Each path below is one point turned by a fixed rotation once a step. After each direction that follows a path, write how fast that rotation turns it, in degrees a step (0 if it stays still).
Each turn is a multiple of 5 degrees from 10 to 175, or 0.
Each row of a path follows its step; steps can be skipped.
path 1
step 0: [ -4   1   3   9  -8  -6  -9  -7   9 -13 -13  -6  -1  -1  -3 -13  20   4
  25 -10   1  11  18  15  21   6   8   0  -2  -9  -9  -4  -6 -14   3   6
  -9   2  -3  -1  12  16   7  14  22  21   2 -14  -1]
step 1: [ -3 -24  -2   7  -5 -16   7  11  -2   5  -1   2   0  16  -9  -3   8  -7
 -12  -5   4   3   5  29  -6  -5  11 -14 -14  -2  10 -19  -5  -2   8   3
  11   4   4   2   7   8   6   1   4  26   5  15 -24]
step 2: [-16   1  20  17 -19  -8   0  -1   8  -4   7  -8 -11   8   0  -9   2  18
   1 -11   8  13  15  12  -1  10   7  -7  10  -7  11  -6 -12 -23   8  -3
  13   0  -9 -25   9  -1  -4 -10 -10  -3 -11 -10  -7]
step 3: [ 24  -5  -4   4 -11 -11  -3  -7   9  -4  11  -3   6  23   2 -20  18   5
   0 -10  -4  -9 -13   1  -4  11   9  -6   9   3  11 -12  -4  20  12   0
  -6 -18  -5 -18   3   9  -1  -5   2  22 -11  -8 -11]
step 4: [ -7  11  -8   7 -20 -15  -4  -1   3  -3  -7   0  -9   0 -11   0  23   8
  -9 -22  -4  -2   9  12   1  10   6  10   9  -3  -4   3 -14   1  -7 -27
  -5  12   4  -6   7  -5  -8 -14  27   8  12  -9 -15]
step 5: [ 13  -9  14  17  12 -20 -17  -1 -10   0   5 -16  11  18 -18 -11   2  -3
   4   5   1   0   5  24  -2  13   3   0   4  -9  -9   9   4  -7  19   2
   1  -5  13  -6   3  13 -11  -4  17   3  10   6 -16]
step 6: [ -2 -14  -7  11 -19 -13 -19   1   1   2  11 -17  -1  -4  -5   8  10   6
   2  -3  -4   2  17   7 -21   5  16   3   0   3  16 -19   2 -17   9  -9
  -1  -1 -26  -9   5   2   5  19  13  -6   7   1  -8]
step 7: [  6 -18 -16  20   8  -7 -12   0   4   0 -16   5   0  17  18  -8  17   8
  10 -14  -6  10  11   4   0   7   5   6 -10  -8   0 -18  -7   5  23   8
   4  -7   5 -21  14   1  -9 -16  -3  -5   7  -6  -2]
step 8: [  3  -1  -8  15  -6  -9 -22  -1  20  -6  -3   5 -15  -1 -17 -13  10 -14
  16  -8  17  -8  11  14  -5   5   7   0   7   5  -6 -13  -8  -4 -12  -5
  -1   0   0  -6  23   3  17  -6  12  18 -15  -4  -2]
step 9: [ -4  -3   2  26  -9 -10   1 -11   3   5   0  10   6  -1  -6   8  14   9
  11   0  -1   5 -10  30   4   2   9 -11   3 -10  11  -2  -5   3  18  -7
  25  -2   8  -4  -4   7  12  -9   7  21  19   1 -10]
step 10: [ -6   6  24  28 -12 -21  -4   8  16 -15   9 -17   1  18  10  -5   8   2
  -3   0  -4   0  13  -3   0   6  24  -1  -7   5   1   6 -20 -12   4   3
  -1  -4  -5  -5  12  -5   5   9   4  13  -1   1 -14]
step 11: [  5 -12 -10  -1  -8 -11  16 -14  -1 -14  -4   0   1  13  -5 -31  16  10
  -1 -13  -8  17  11  17  -4   3   7 -19  11   3  -6 -14  -2   6  11  -2
   0 -12 -16 -11   6   1  -7  12   7   9  14  -3  -7]
Speeds:
[ 1 -3 -4 -1 -5  2  1 -2 -5  2  3  3 -1 -7  0  2  2 -4  1 -2 -6 -1 -2  2
  3  5  0 -1  3  2  6 -3  2  3  0  2 -1 -1 -2  2 -1 -1  1  6  0  4  0  5
 -4] -> 135
[-1 -2  3  0  3 -4 -1  7 -4  4  2  1  3  4  2 -2  2 -4  3  4 -4 -4 -1 -1
  3  0  1  4 -1  0  0  3 -1  5  3  2  0 -1  0 -2  2  4 -2 -1  0  5 -5  4
  5] -> 160
[ 0 -1 -2  0  1 -1 -2  3  3  1  1  0 -5  0 -6  3 -4 -2 -1  1 -2  2  0  3
  3 -2 -9 -3 -1 -5 -5 -2 -2 -2 -2 -1  1 -1  1  1 -3 -3 -4 -2  5  7  0  3
  2] -> 95
[-6  0 -2 -1 -2  2  5  1 -1  4 -1  2 -1  4  3  3  1 -3 -1  0  3 -2  1  1
 -2 -4  1  0  0 -5  5 -4 -1  5  2 -9  4  0 -1  0 -2 -2 -1  0  5 -3  5  0
  3] -> 140
[-1  4 -6 -2  0 -3  0  0 -3 -3 -5  3  1  2  1 -1  5 -2 -6 -3  1  0  5  2
  3  0 -3 -2 -2  3 -5 -2 -2  3 -2  0 -4 -1  7 -1  3  1  1  6  0  0 -1 -1
  3] -> 100
path 2
step 0: [  4   4   8  -3  10  10   1 -20  15  -1  13  -4 -12   5   8  -1  -8 -13
  13  -9  10   0 -13   9  -9   1  -4  -9  -8 -11   4  10  -4 -13  24  -1
   8 -18  18  -8   5 -15   2   0  -6  -3   2  -8  -4]
step 1: [-20   3  -7   3   5   6  -3   1 -10   3  10   4 -11   2   3   0   3   2
  -7   3   1  27   4   9  22  18  -8  -7  -1  -1  14   0   6  19  -7  14
  -3  -2  -9   6  -2 -11 -15   2  -7  -5   3 -16 -11]
step 2: [ -7  -2   2  12 -28  -9  -8  -3  -7  17  11 -12  12  -4  13   8   1   8
  -1  13   2 -21   5   1   9  -3 -11  15  -3  -6   3   5   8  17  -3  -5
   3 -13   8  -3   8   2   7  11   9   8   5   2  10]
step 3: [ -5 -11  18  -1  -1  -9 -12  -5  -1  -7  -1   1   0 -17  -9 -12 -28  -2
  -6  -9  -6  -4   6   5  -3   0  -5  12  -1   1  -3   3  -6 -17   9  -2
  10  -7  15   5 -26 -13  -1   1  -6 -12   6   9 -11]
step 4: [  2 -10  -5  -8   8  -3  -9   4   8  -9 -15  10   3   4  -7  18   2   5
 -15   6  -2  16   2  11   4   3   5  14   5   1   9 -16   4  17 -21 -14
  -1   4 -13  20  -8  -8   0  -5   7   3 -17   3  -2]
step 5: [ -2  -9  -9  10 -10 -14   6  -4  -1  -9  -5   3   9  -1  12   3   9   0
   0   5  -1 -22  -1  -7 -13 -10  -2 -16 -13   8   5  -1 -15 -12 -12 -16
  -2   4   6  -1  -2   6  -6   0  10  19   3  10  25]
step 6: [ -3  17  -6  -4  15  -1   7  -2  13  -6  -7   6  -8   8  -5 -16 -12 -12
   2 -16  -1   2  -4  13 -13  -1   7  -2  13  -6   0 -19 -17 -17   9   4
   3 -15  -3  -6   4  -7   1  -2 -16  -1  11  17   4]
step 7: [ -1   6  -6 -11   8  14  12   0   9 -11  16  12   8  11  12   5  18  -5
 -14   9   5   7  -2  10   8  21  -4  -4   7   4  15   1   8   6   4   3
  -2  -3 -14   6  10  16  -6 -23   6  -4  -5  -8  -1]
step 8: [ -7  12   6  10 -27 -10   6  -6 -13  -4   8 -16   5  -4   8  -1  -3   7
  16  -4   4  -6  -3  10  -5 -10 -16 -11   6 -11   9  13   9 -11   0   5
  -3   6 -10 -13  14   3  -8   3   4  13   3 -15   8]
step 9: [-18  -3   4  -8   1   8  -1   6   6  19  -2  -8  -7   3  -1  -6 -11   2
   2   9   0   1  17  -3   0  -1  -7  18   0 -17   0  -2   3 -15  28   5
   8  -1 -11  -3  -6 -14  -4   1 -17 -19   1   6 -11]
step 10: [  2 -17  11 -20   1  -4  -1   4  -1  -8   5  -1   7   1  -2  20   2   7
   2   0   5  17 -10 -16   4  16  -3  16 -17 -10  18   8   7  16  -3   8
   7  -6   3  12 -10   3   3  -1  12   6 -10  -9   0]
step 11: [-11  -7  -5  23   5   0   0 -10 -22   5   1  -9  -4 -10  -2  16  -2   8
  -4 -12   3  -2   3  -1  -9 -18  -2  -9  -7  -4   2  -2   4  -6  -7 -13
  -1  -2  14  -5  -6 -15 -15  18  15  14  -8   8   2]
Speeds:
[ 3  1  1 -2  2 -3  5 -1  1 -1  2 -8 -3 -3  4  0  0  2 -4  2 -3 -4 -4  0
  5 -6  0  1 -2  2  0  1  3  1 -3  2  5  1  1 -4  0  2 -4  1  1  2 -4  1
  6] -> 125
[-4  1 -2  3  0  6  1 -2  3  3  2 -3  1  0 -5 -5 -4 -4  0  2  0 -1 -4  0
  2 -1 -8 -1  1  4  5  2  1  2 -4  1  1 -2 -3 -3  4  1  4 -3  1 -3  5 -4
  0] -> 55
[ 4  3  4  1  0  1  5  1  1  4 -1  2  2  0  5 -1 -2  1  1  1 -5  0 -1 -3
  4 -2  0  6 -1 -2  0 -4 -5 -5  2 -5  3 -1  2 -5 -1  0  3 -1 -3  3  6 -1
 -4] -> 115
[ 0  3  3  1  2 -6  0 -7 -3 -2 -1 -2  1 -6 -4 -2 -4 -4  4 -1  4  2  4 -2
 -1  0  1 -3  3  1  5 -1 -4 -1  2 -3  1  4  6 -5  2  0 -3  1  2 -2 -2 -2
  0] -> 135
path 3
step 0: [ -4 -16  15  -5   6   4  10  -7  -3   4  26   8  16   9   0   5  16  13
  -2  -4  -5  11   5  15  -8  -9  -5   4  -9  -1  -7  10  -2  -6   5  14
  -9  22  -1   7 -15  19   0   3   3   0  -5   5  -7]
step 1: [  3  -8 -17  26   4   9  12  12  -5  -5  -5   6  -6  10 -10  10 -14  -6
   8   4   0  -7   1   4   4  12   4  26 -17 -12  16   4  -8   1   7   6
  16  -5  -1  -3   4  -1 -14   2   6  -5   7  -3  13]
step 2: [  8   1  12 -12   7   8 -21 -26  17   9   9 -12   4  -9  -3   4 -10  -1
   1  -1   5   6  -3 -12 -11  -5   9  18   3  10   6   0 -10  15  -4 -10
   2   7 -16  -1  -6  -5  -4   6  -3  -4   5 -20 -11]
step 3: [  2   9   0   2 -15 -20   4  -6  -2 -20  -2 -15   9  -1  -9 -12  -2   4
  14  -2 -15  -2 -17  -2   3  -6   8  -3  -5 -20 -15   5 -12 -17 -15  -4
 -10  -3   5  -4   8   1 -10  15   0   5   9   7  13]
step 4: [-17  -2   9  -6 -10   8  -1  -2   0   0  -7 -10   4   7  19  -5   4 -16
  -3  27 -23  -1  -8  -3 -10  -1   1   1   0  14  10  -9  13  -2  10 -13
  12   2   2  15  -2   9   2 -11  15 -12  -3   6  -2]
step 5: [  0  -1  -8  -1  -1  -9   1  -1  -8  -1 -12   8   7 -25  -6  16  -6  -2
  10  17  15  13  17   7  15  10  -2  -9  -9   8 -19  -7   2  -6   1   1
  -7   9  13   8  10  -5   2  17  -5 -14   1 -13   2]
step 6: [-10  -7  14  -6  -5  10  -8  -1 -10  -8  10   2  -9   2  -2 -10   2  -5
   1  -4   6 -27   8  18   6  13   7   4   6   8  -2   1  13  11 -18   0
   3  22  -9 -10   5  -4   5 -10  -2  11  17  16  -1]
step 7: [  9  -2 -15  10  -4  -9   2 -33   0  10 -14  22  -2  11   8  -4  -2  -4
   0 -10 -12   3   3   4  13  -3 -11  -5  -6  15  -6   4  -5   8  16   3
  -7 -21  -9  -9  11   0  -5   4   6   3   3   9  -5]
step 8: [  8  14  13   0  19  -9  -7  15   3  12 -16 -13  -3  -5  -7 -26  13   4
   6   0  -1  -3  16   1  -1  11   5  13  22  -2   7   9  -3   0   3   8
  -9   1  -5   7   1   1  10  -2  17  -6  -9  -4   2]
step 9: [ -8  -5  -1   7 -11  10   7 -12  -3  -4   4  10  -3  -4  -4 -14  -1  14
  -5  13  15   7 -11 -14   3  -9 -10   2   8  -8   8  -6  11  -4 -10  14
 -11 -15  20  16   3  -4  -6   1  -3  23   4  -3 -16]
step 10: [ 11   9   6   0   5   1   0  18   4 -15  -7 -12  -6   3  11  20   5  11
   0   8   5   6  10  -9   6  -4  -1 -14   3  14   4  15  -9  12  11 -14
   4   4  10 -10   1  12 -11 -22   6  18   8   3  11]
step 11: [ -7 -13 -25  -6 -11 -15  -7  -3   8   0  -5  -8  -7   6  -9  -1  13   2
   0  -5   4  15  13   3 -13  -9 -17   5   8  -2 -11  -4  14   0  -6   8
  27   4  -7  -4  -5   0   7   5 -19   5 -11  -7  -1]
Speeds:
[ 0 -4  4  1  3 -4 -1 -1  5 -2  2  8 -4 -4 -1  2  3 -5  3 -4  1  0  0  3
 -2  3 -1  0 -5  0  2  3  3  4  0  3  6  1 -2 -4  1  2 -2  3  0 -1 -1  2
 -1] -> 65
[-1 -4 -3  0  1 -5  0  8 -5  1 -1 -3 -4 -3  1 -3  1 -1 -2 -4  0 -4  2 -4
 -4  5  2  2 -1  1  0  3 -1 -3  2 -4 -1  0 -2  4  0  0 -4  0 -1  1  8  1
  3] -> 155
[ 6 -2  1  1 -2  2  0 -3 -2  5 -1  0 -1  0 -2 -1 -4 -1 -2 -4  1 -6 -3  1
 -2  1 -2  3  6  0  5 -1 -6 -1  0  3 -3  1 -2 -2  1  3 -4  7  5  2 -3 -2
  2] -> 60
path 4
step 0: [ 25  -1   1   0 -13   6   9   9   6  13   8   5  -1 -20  -6 -16 -10   2
 -15   2  -2  19  14   2  11  -8 -12  -5   3 -12  -9  -1 -20  19  -9  10
  -2   2  -9   0   8  -5  -9  18  -1  -4  11  14   8]
step 1: [ 18 -19  -5  -4 -10   8   0  -1  -6   5  12  -3  -8   0 -14  -1  -1   5
   2  14 -34   2   1 -12  11  -5 -16   2  -4  12  10  14  -1   4  -1  18
  -9  10  -8  -8  -6   2  -5  19   5   8   2  15  14]
step 2: [  1 -11   1  -7  -3  12  19  -3   8  18   7  -3   1   0  -1   1  -3   0
  -6   5 -17  17  -8  -9 -17   0   2  10  10  16 -21  18   0  14   7  12
 -12  -9  18   5  -8  -2  -8   6   2   8   3  -2  28]
step 3: [ 12  -1  10  -2   2  -7  10   8  14  -3   5   9   8   4   6  -3  -7 -10
  -8  15  -4  23  -1  -2  -2  -1   4  -6  19  -2  -3  17  -7   8   3   8
   0  16  -1   2  16 -17 -11  30   5 -16  -5  -1  21]
step 4: [  8 -12  13  -6   1  19  -7   8   7  -1  -6 -15  -8   6 -13   0  -2  12
  -7  19 -20  21   1 -11  12  -8   5   3   3   6  -7  12 -12  -9 -18   2
   8  -3  -4  -4  12   5   3  21   2 -13 -15  18   8]
step 5: [  7  -5   7   3 -26   5   0   9   3  21  -6   8 -26   2   5 -13  -3  20
  -5   7 -25  22  -7   1  -3   3  -7   4   2 -14 -12   9 -12   8  -7  10
   4 -11  13   2  -5   0  -3   6   2  -3   3  -5  11]
step 6: [  2  -8   1  -8 -19  -2 -12   2  11  -6   0   4  -8   5   5  -1  -9   2
  -5  -2 -23  16   3  -3   3 -10 -25  -7  16  -1   4  13  11  23   8  -1
  -8  -5 -16   7  13 -12 -12  13   7   2   2   1  22]
step 7: [ -1  -8  -5 -19  -6  21  -6   6   9   2  10   6  -1 -24  -2  13 -15  -2
  -2  10  -3  18   3 -11  10  -8   4   3  13  17  -4   5  -5  23 -18   3
  -4 -13   0 -13   0   0   0  12   7  -3  -5   8  19]
step 8: [  7 -21   5  -1 -13   6  17  15 -10  16  10   6 -10 -13 -10 -12  -6   4
  -4  13  -3  18   1  10   2   1   4  -9  11   5   2  13 -16   7  -8  13
   5   8   4   5   5  -5 -10  12  27   1  16   7   6]
step 9: [ -5 -18   7  -7  -1  -4 -10   6  -7  20   2  -4   1   9 -13   0   5   3
   9   2 -21  13  -7  -6   7 -18  -7   5   5   1   7  30   5   0   9   4
   4  10   2  11  -2  -4   3  19   8   2  -1  13  28]
step 10: [ 11   2   2 -14 -11   5  -5   3  20  10  -6   1  10  -8   4  -5   9  -1
   0   8 -18  29  -2   1 -11  -4  11  14  16  12  -5  23   3  12  -4   0
   4  -9  14   4  -4   2   2  -3   4 -21  -6  -1  21]
step 11: [ 16  -4   0  -3  -8   6   1   5  -2   9 -22   4  -9  -4   2  -6   7   2
 -10   4  -2  21   3   5  12  -4   5 -11  10  -1  -5  15   1  19  -7  14
   2   3 -10  -2  27 -19 -11  16  12 -26  -6   0   1]
Speeds:
[ 0  1 -3  2  3 -1  1 -3  3  0 -3  1 -6 -3 -8 -3  0  3  6  3  2 -4 -1  2
  4  3 -2 -6 -2  4 -2  1 -5 -2 -3  5  0 -2  0 -3  4  3  0  1  3 -3  1  2
 -2] -> 100
[ 6  3  0 -3 -6  0 -6  0  3 -1 -3  0 -3  0 -2  1  2  5 -6 -2  1  3  2  0
  6  0 -4  1 -3 -5 -1  0  3  2  2  2 -2 -3  0 -3  3  0  1 -5 -3  0 -1 -2
 -5] -> 60
[ 3 -5  0  5 -2 -8  0 -1 -1  3  3  5  2 -1  1 -3 -1  0 -2 -3  2  0  2  0
 -3  9  2  1 -1 -4 -2  1 -1  4  2  0  4 -1 -3  0  5  2 -5 -1  3 -2 -1  1
  0] -> 135
[-1 -4 -1 -1 -4  2  1  2  1  2 -3  2  3 -1 -1  3  0  0 -4  2 -2 -2  5 -4
 -4  5  4 -2 -1  2 -3 -1  3 -4  0  1  2 -7  3 -2 -3 -3  6  0  0 -4  7 -1
 -1] -> 130
[ 1 -2 -4  0  2 -4 -2  0 -1 -1 -1  0  7  1  0  0  0  3  3  2  0  3  2  4
  0 -2 -4 -6 -3 -4  0  0 -1 -2  7 -4  0 -1 -4 -4  1 -5  2  8  0  1  2 -1
  1] -> 130
